(in the rows, 128 means zero)
One hidden turn or mirror swaps the rows below in pairs. Which row is each named row swapped with?
The rows were stretched afterwards, more along some directions than others.
Muz: [155 147 144  91 148 113 134 119 163 105 133 136  87  79 130 123 156 127
 142 134  98 103 149 143  94 174 136 135 152 149  97]
Pamok: [144 131  91  91 127 138 134 134 156 122 133 140 138  85 157 143 133 123
  92 165 137 130 141  99 126 167 163 146 134 129 140]
konu: [127 111 147 153 143 142 103 153 105 121 124 103  91  68 144 125 137 145
 114 146 150 125 119 103 115 107 130 147 124 118 132]
gafun: [142  95 143  94 150 129  93 157 137  91 134 103 104  62 127 149 112 123
 152 102 150 124 159 160 131 145 140 152 123 118 111]
Dor: [136  96 160 129 133 157 121 129 158  96 148 128 123  79 150 111 138 105
 132 130 136 116 145 148 134 133 155 122 102 119 115]
tepa: [136 107 126 123 137 104 148  90 127 134 145 128  65  90 119  94 144 119
 121 110 119 107 135 113  71 140 154 122 140 125 168]
Zibe: [156 104 132 131 155 131 133 128 124  90 126 120 118 107 139 126 142 122
 112 141 103 141 118 143 100 160 123 110 131 130 101]
fal: [169 134 148 131 119 135 120  89 148 127 132 132 114 108  97 102 137 143
 118 129 111 146 162 170 134 142 146  96 111 121 140]
bivez: [109  94 153 162 134 112  84 156 145 104 144 112 161 114 126 109 126 130
 119 126 157 124 123 117 105 117 130 116 106 105 138]
mag: [142  76 153 124 176 145 119 199 120  58 129 122 175  72 160 129 101 125
  84 139 155 144 124 125 110 137 155 101 136 114 143]
molu: [116 103 156 128 174 125  90 164 111 107 111 126 163 117 136  95 107 129
 123 133 145 149 117 107 136 136 167 138 114 102 166]
nir: [114 120 116 108 139 122  74 124 126 114 117 100  96  85 154 114 111 117
 128 103 146 133 114 106 127 127 152 105  83 100 159]
giv: [126  94 111 115 144 105 105 150 134 131 151 103 134 112 158 155 131 148
 109 128 133 128 112 125  95 153 137 151 107 106 176]
fipar: [ 97 133 134 127 148  96 124 152 133 137 129 116 134  99 181 142 105 138
 119 142 133 114 151 112 133 170 149 133 139 105 145]
pem: [145 115 187 141 156 157 101 161 116 100 120 114 146  64 155 135 128 147
  88 160 159 124 155 121 162  88 146 122 137 108 107]
romag: [148 126 140 138 141 119 139 149 147 130 119 125 143  86 165 106 142 117
 121 121 166 115 178  96  96 191 185 158 140 118 148]
dar: [122 123 154 124 177 106 118 159 110  96 143 119 156 114 160 146 119 143
 102 161 137 109 117 113 101 153 139 122 120 105 156]
Lufak: [105  96 141  70 152 160  83 132 163 115 157 124 119  71 147 174  99 110
 136 162 141  96 130 139  93 149 143 155  94 122 160]
gib: [122  92 135 136 113 118 121 113 170 103 163 126 110  83 144  93 136  96
 135 106 128 118 139 147  86 124 148 116 104 139 147]
seno: [124 134 110 122 148 121 138 139 149 120 144 129  89  93 158 134 127 147
 120 152 131 122 149  90 127 167 174 165 133 119 165]
Dulid: [166 118 139 133 139 110 113 113 135 106 129 116 125  99 127  75 118 121
 129 112 158 151 145 122 105 134 193 114  71 125 161]
kodo: [179 105 159 117 130 158 136 132 155  87 136 153 179 117 119 110 145 111
 116 144 124 169 156 158 115 161 175 132 135 145 121]
Nune: [146 109 139  75 116 192 112 126 126 139 164 118  99  67 142 160 146 140
 136 140 117 124 169 174 151 130 125 147 140 142 123]
kivid: [115 113 136 134 126 161 100 120 105 120 143 114 126 112 115 126 139 124
 110 140 162 129 170 131 129 107 146 120 130 133 146]
ripo: [169 124 106  84 126 161 137 130 126 112 126 130 109 117 132 148 164 140
 116 113 107 175 127 137 123 180 150 135 125 138 135]
Divi: [158 117 132 102 169 116 126 139 116  87 102 133 112  67 158 114 128 129
  97 171 159 132 115 102 115 165 182 141 134  98 115]
Bage: [146 128 129 100 136 116 115 118 173  95 119 147 134  73 122 124 135 160
  94 137 122 166 144 124 136 143 162 119 122 121 117]
sidid: [150 137 160 105 146 147 123 140 138 121 149 102 154 106 129 113 148 135
 118 142 118 155 151 162 154 137 147 102 106 115  97]
zeron: [147 110 140 136 127 137 116 122 165  99 155 134 118  79 114 109 128  93
 138 115 143 111 168 152 110 115 136 141 133 159 121]
kon: [143 104 127 136 160 102 114 155 126  93 107 116 127  73 179 109 125 112
 144 109 163 145 128 108 105 159 164 153 121 137 120]
muv: [156  99 124 141 144 141 144 115 126 113 129  91  86  75 143 115 146 146
 116 129 128 126 145 108 129  89 150 140 123 138 130]
mot: [117 124 138  80 135 147 103 125 190 116 123 117 115  77 142 143  65 133
 173 136 126 142 134 131 126 157 150 133  78 137 148]
purel: [116 112 102 132 141 135 126 162 139 140 116 127 149  72 171 130  83 120
  92 131 155 154 138  90 138 139 166 151 132 135 167]
vuvuv: [124 128 168 124 126 131  95 130 177 109 120 154 114  51 135 121 127 129
 140 123 141 109 171 161 117 143 114 149 137 149 111]
Gamur: [173 139 116  63 123 124 122 107 163 118 130 156 132 107 115 133 138 110
 122 134 108 153 157 161 122 212 169 122 124 140 127]
Dital: [119 102 162 141 155 133 102 115 145  91 115 146 105  61 110  70 130 106
 120 109 165 114 165 103 110 145 184 133 103 124 156]
bufom: [123 118 143 118 127 123 108 121 158 123 141 153  89  84 119 111 141 126
 152 108 154 120 162 115 115 129 164 157 122 143 148]
mibis: [143 117 161  95 171 142 118 152 128  70 146 108 118  90 141 163 108 129
 108 139 113 102 137 139 108 119 117  99 143 135 147]
ledi: [145 107 146 116 129 204 139 131 158 115 142 135 148  79 117 140 112 101
 113 143 131 152 156 156 125 125 132 123 135 175 124]
rus: [108 113 122 145 135 125 130 175 130  89 113 146 138  85 140 123 109 128
 112 135 144 130 131 111 135 139 130 120 147 163 115]
zimat: [137 130 116  93 128 142 135 115 143 137 155 137 109  95 144 141 152 124
  93 158 113 103 163 121 115 162 159 135 144 125 171]
gano: [133 122 156 120 125 143 125  99 143 118 128 134 138 117 128 106 122 113
 139 141 106 148 141 168 148 145 144  98 114 128 108]
zun: [107  95 117  91 132 124 132 116 159 112 121 123 149 106 164 113  54 101
 152 125 124 123 129 136 113 159 154 105  85 139 171]
fufon: [142 113 116 144 143  63 145 137 132 115 112 146 128  81 188 100 117 114
  90 134 140 124 132 107 115 162 160 135 147  99 130]
Zofip: [114 118 143 125 129 101 109 156 165 116 139 124 146  81 180 142 111 145
 103 147 150 119 127 133  88 177 137 111 104  96 153]
Kir: [132 113 118 116 145 159  90 130 135 111 122 123 108  86 105  97 113 113
 141 113 158 159 140 122 110 159 172 122 100 123 165]
pasu: [145 106 176 121 189 140 127 157 138  97 153 107 152  84 149 119 109 116
 130 132 155  92 172 115  79 150 164 135 122 109 166]
Vodog: [120 120 142 154 131 155 142 126 152 132 130 115  97  45 168 108 129 130
 125 148 139 118 149 127 113 160 145 107 122 130 119]
zup: [160 101 138  80 114 157 155 128 164 107 120 155 140  88 153 129 145 134
 125 133 112 143 137 133 151 141 152 121 117 147 114]
Sud: [151 126 131  96 128 155 140 111 164 122 127 129 151 135 108 129 123 139
 129 165  97 126 129 128 120 172 131 107 114 132 142]
tevus: [154 109 135 127 138 174 110 137 128  97 145 120 151 119 126 107 155 138
 123 150 140 186 136 124 115 127 162 141 104 125 142]
Pof: [111 116  99  97 125 131  90 114 148 119 106 158 136 103  92  98  81 102
 139 109 127 157 127 128 169 158 174 101  84 135 136]
Nulo: [164 128 155  83 139 158 117 153 133 119 140 122 151  94 151 157 122 129
 116 151 145 113 172 148 121 170 153 134 106 132 160]
siki: [133 128 151 161 146  80 113 138 101 120 140 120 116 102 148  88 139 140
  84 151 144 135 139 116 111 157 168 141 143  83 148]
nor: [121 116 114 125 180  84  94 150 112 123 130 109 109  95 150 143 116 129
 102 121 136 112 138  99 101 179 153 135 131  86 151]
Repe: [123 108  98 105 127 127 100 123 170 119 139 132 115 101  97 110 108 113
 161  88 119 131 153 126 129 149 151 123 121 152 137]
tok: [116  88 126 105 137 139 117 158 163  68 124 146 139  81 135 128 112 141
 117 124 124 165 138 118 129 158 159 145 108 149 157]
fug: [122  74 127  81 109 147 114 145 129 122 158 131 134  93 153 162 144 124
 104 124 107 139 116 161 115 138 116 119 126 118 144]
sakal: [185 125 151  74 184 155 123 128 114 103 122 129 142  88 125 154 138 113
 112 145 130 125 171 139 135 174 172 133 149 128 120]
zesuf: [134  97 169 109 161 172 132 154 144  84 135  95 154 108 117 127 138 135
 138 129 130 143 132 129 102 144 138 106 110 132 126]
zoz: [148 112 158 129 143 141 121 140 121  97 112 112 136 111 131 122 145 112
 147  92 147 108 154 131 127 138 131 110 130 138 101]
tiv: [147 126 121  93 113 146 127 104 161 124 157 137 101  97 105 156 155 113
 128 136 119 135 173 166 108 175 129 134 140 136 111]
Feso: [144 130 133 118 134 137 112  91 126 130 129 104 113 127 104 103 133 131
 162 104 111 142 141 148 138 144 141 109  77 125 142]
bolok: [136  89 152  69 164 147 104 143 149 102 144 109 137  77 123 162  77 129
 123 140 106 128 112 138 121 140 149 106  87 102 148]
vedem: [141 123 140 106 148  91  80 156 128 106 131 135 129  79 149 124 156 133
 101 119 123 132 137 135 143 135 153 136 142 102 100]
vidu: [161 122 147 154 143  72 128 154 123 107 115 134 130  72 171  91 152 112
  97 109 160 112 164 122 110 163 161 133 157 124 114]
Ruku: [176 112 147 117 144 159 152  85 138 128 145 106 105 112 110 122 172 128
 117 146 116 102 136 148  80 147 132 113 118 133 137]
Rerap: [119 155 152 122 169  95 114 163 134 131 138 126 140 104 162 107 104 133
 129 158 132 126 143 133 131 162 152 151 130 118 145]
Vut: [134 105 129 125 134 153 121 161 137  90 125 157 159  92 152 121 148 120
  90 169 140 123 117 111 120 140 135 116 161 144 101]
Kizo: [110 103 134 115 152 130  84 152 143 119 151 144 148  77 143 140  75 133
 105 149 115 159 136 156 160 148 165 118 116 105 159]
sikeg: [139 129 106  94 154 109 119 136 126  96 102 146 149 142 139 130 108 131
 127 136 124 155 107  97 131 176 170 128 123 128 148]
mota: [127  98 140 113 156 110 122 125 136 111 154 123 101  54 170 100 103 126
 123 134 146 113 126 115  96 127 175 129 121 112 151]
Legeg: [153 109 157 144 181  95 133 158 105  94 127 127 112  84 160 108 134 117
  98  93 153 102 139 108  86 150 166 134 149 111 152]
berur: [143 112 160  86 128 129 133 129 154 122 150 105 137  95 146 134 113 120
 128 131 102 117 154 170 114 199 138 111 108 102 133]

Vut swaps with Repe
gano swaps with fipar
bolok swaps with konu
tepa swaps with fug
Nulo swaps with Dulid
sikeg swaps with zoz

